In the rows, 128 means zero.
One turn moves each row of this set onto another row. After a few examples, where does it send each row asked below?
Bopu: [116 116 119 126 122 125  88 131 124 130 154 123 134 115 137 114 144 158
 173 134 130 143 120 156]
gak: [151  97  99 104 148 134  97  97 104 130 135 124 128 132 150 122 133 123
 123 141 129 135 113 119]
rur: [136 126 111 103 129 138 144 103 133 156 112 127 139 188 124 122 134 131
 136 141 141 125 138 113]
vap: [167 113 127 130 115 137 158 100 105 136 124 150 131 139  95 130 135 151
 111 147 133 114 118 131]
kipe: [129 142 148 141 138 109 130 151 165 121  92 108 140 161 108 149 119 119
 153 137 108 127 128 121]
Litan: [112 127 146 147 148 116 115 117 124 141 167 128 117 100 133 130 143 160
 127 104 100 142 124 140]
kis: [135 108 140 147 135  92  97 114 128 112 134 149 130 108 127 157 149 111
 145 102 108 139 125 138]
tasem: [144 139 150 146  96 127 133 163 144  94 106 135 138 140  97 134 122 143
 133 142 134 148 115 153]
vaf: [137 160 148 165 113 121 130 146 159 111 111 106 112 141 114 119 127 162
 105 123 138 133 113 116]
lor: [134 126 111 112 159 141 106 102  91 139 147 133 148 123 145 132 117 133
 111 150 111 141 128 127]
feb: [130 155 148 154 131 102 145 158 162 117  95 123 129 160 112 137 118 123
 142 134 117 149 129 128]
Mep: [114 119 130 121 119 121  75 113 142 122 124 105 145 109 149 146 146 121
 118  94 130 135 119 114]
mesi: [114 114 123 129 147 122 130 136 140 133 125 133 111  80 114 106 133 101
 130 130 136 139 138 156]
raza: [157 143 117 136 136 129 136  98 123 143  93 142 140 132  95 137 145 135
  93 147 132 111 129 118]
pubig: [145 136 155 143 112 135 120 156 144  98 113 138 140 138  79 145 130 147
 134 139 116 130 120 161]
mugaf: [142 147 100 138 128 127 134  96 136 141  98 139 138 169 126 140 135 122
 113 146 130 109 148 106]
nufa: [138 116 170 145 129 130 157 148 145 125 138  96 134 157 109 129 108 159
 136 125 113 130 106 126]
Dudaf: [136 114 101 107 143 128 113  98 102 125 135 145 118 127 154 152 126 112
 122 141 100 133 135 117]
Pozu: [141 150 150 166 117 127 117 133 161 107 116 104 113 144 108 138 131 160
 107 116 125 107 117 109]
Mito: [122 131 133 125  97 154 115 150 171 106 123 110 123 178 121 131 131 150
 136 120 124 128 129 141]
Ribe: [ 92 145 139 111 110 138 110 128 122 122 147 135 135 107 127 122 106 111
 137 121 159 135 156 133]
Dugo: [137 118 126 101 115 154 165 110 113 152 133 142 140 165 112 130 126 149
 119 144 125 129 133 135]
Doza: [121 119 147 139 148 109 111 118 130 128 141 125 150 123 127 107 110  88
 140 110 169 137 137 120]
kizo: [137 131 120  94 162 124  97  93  98 143 134 135 111 119 132 133 138 131
 118 133 117 135 126 109]
Vez: [150 126 108 123 146 123  94  93  86 122 151 153 121 133 138 132 128 135
 137 147 126 129 130 122]
lek: [103 120 123 137 123 114 111 125 124 131 142 102 162 115 166 146 110 129
 161 133 112 137 126 118]
Gilu: [114 117 132 135 114 116 142 122 122 126 153 122  94  92 134 109 109 124
 152 127 151 119 135 120]
bop: [132 129 170 141 116 124 165 155 148 120 124 102 135 155 118 128 105 146
 121 120 125 151 107 121]
nima: [116 117 118 165 134 132 118 117 146 113 151 139 123 112 143 112 122  98
 102 106 142 129 149 139]
Pifos: [128 138 142 131  97 138 124 154 170 103 113 122 115 177 122 122 134 141
 126 112 139 149 124 136]

pubig -> kipe
vap -> mugaf
Where do these go?
Bopu -> kis
vaf -> Pifos
gak -> Vez
Gilu -> nima

One turn moves each row of this set onto another row. After a few examples, where does it send each row asked below?
numir: [105 114 148 149 121 152 122 118 120 171 113 131 131 109 120 128 175 131
 132 134]
rumo: [128 109 154 150 116 151 145 120 138 170 125 111 134 119 146 151 152 119
 117 156]
Ligen: [ 99 124 133 152 141 114 113 119 122  94 126 130 147 118 117 148  95 134
 133 132]
lume: [144 100 148 110  86 130 120 128 140 176 118 137 113 114 124 144 112 131
 132 125]
mag: [119 121 129 126 159 133 142 104 129 149 124 131 134 100 107 127 181 143
 131 133]
Faku: [155 118 139 130 112 151 105 132 114  70 119 138 154 108 122 124 124 134
 141 131]
Lopo: [105 121 142 145 118 137 153 128  99 131 136 125 129 116 151 163 123 113
 105 156]
finev: [115 118 149 148 113 118 129 116 171 173 125 129 120 111 135 137 131 123
 129 126]
Gopez: [163 104 138  93 110 117 143 119 154 160 130 131 118 112 124 151 106 136
 127 132]
nelat: [105 122 135 152 140 115 117 120 126  95 128 126 147 120 123 153  90 131
 130 137]
vuren: [117 125 134 131 140 105 137 102 172 156 129 137 122 102 118 128 140 135
 133 118]
Fotos: [147 138 137 112 125 149 123 130  94 137 120 120  76 102 120 131 154 120
 128 109]
Vug: [112 129 127 126 149 122 166 114 104 114 144 130 130 108 134 158 130 124
 106 152]
bog: [144 117 136 126 154 133 167 104 147 148 136 112 136 111 132 149 158 131
 117 154]
potog: [106 123 141 143 122 114 122 110 165 169 120 141 120 105 118 125 142 134
 135 115]
kub: [132 106 136 101 103 125 110 122 132 168 114 151 112 103 100 128 130 144
 143 111]
Tonuk: [160 141 132 102 139 142 139 124 103 127 129 115  79 104 122 138 150 121
 124 114]
pof: [165 123 127 102 141 170 130 103 122 135 127 137 153 105 115 127  89 110
 136 132]
fopi: [152 110 127  84 127 111 134 111 144 152 126 146 115 102 102 134 124 148
 135 117]
vatat: [151 135 144 119 111 156 127 136  98 144 121 112  77 111 134 140 144 112
 123 117]
sisa: [155 116 144 133 103 156 104 136 113  74 118 136 154 111 127 127 121 130
 140 134]
Sazep: [181 112 138 146 139 137 137 104 140  95 117 135 133 117 120 132 172 110
 137 135]
naf: [102 120 140 158 130 119 112 123 123 101 125 125 145 121 124 152  91 128
 131 136]
sud: [162 128 137 134  88 107 102  95  81 124 122 126 138  98 109 118 134 120
 129 118]
bar: [162 106 150 168 107 154 114 118 130 115 105 137 130 123 126 129 172 102
 139 130]
Sem: [162 112 140 155 130 145 117 108 128 102 107 144 130 114 110 120 181 114
 145 123]
fega: [ 82 123 140 150 115 141 129 127  84 136 125 140 126 108 132 145 141 120
 117 139]
rezig: [152 125 125 102 141 172 116 103 112 135 121 147 151  99 103 116 102 116
 144 121]
Fuli: [162 115 144 133 105 153 110 136 118  72 121 133 156 112 132 131 117 129
 136 138]
sav: [159 118 137 113 119 181 119 111 119 147 121 135 151 110 123 131  86 102
 136 134]
paked: [ 91 131 124 129 147 127 143 114  88 117 131 145 129 100 117 139 150 133
 119 134]
Voga: [171 125 145 141  76 112 107 101  88 130 126 117 138 106 125 129 122 110
 123 128]
Nite: [182 107 149 161 117 147 135 114 142 108 115 128 134 126 137 141 161  99
 132 142]
Kole: [ 97 122 136 157 133 119 107 123 120 100 123 130 145 119 118 149  95 131
 134 132]
suk: [146 120 133 115 121 181 107 112 108 147 115 145 150 105 111 119  98 109
 143 123]
Fumu: [165 136 141 111 125 149 142 131 106 135 129 107  80 111 137 148 139 113
 118 123]
Fem: [162 118 139 127 114 150 112 132 118  67 123 135 156 109 126 129 120 133
 138 136]
meb: [176 132 130 123 105  98 118  89  90 111 131 122 140  97 110 122 131 123
 125 122]
Ledo: [128 122 140 136 131 108 146 107 180 161 132 126 123 109 133 142 129 127
 125 130]
venud: [184 129 138 129  93 102 124  94  96 117 135 111 141 103 125 133 118 113
 119 133]

mag -> numir
vuren -> potog
Where do these go?
Ligen -> Kole
Fuli -> Fem
sav -> pof
fega -> Lopo
venud -> meb
Fotos -> vatat
kub -> lume
Sem -> bar

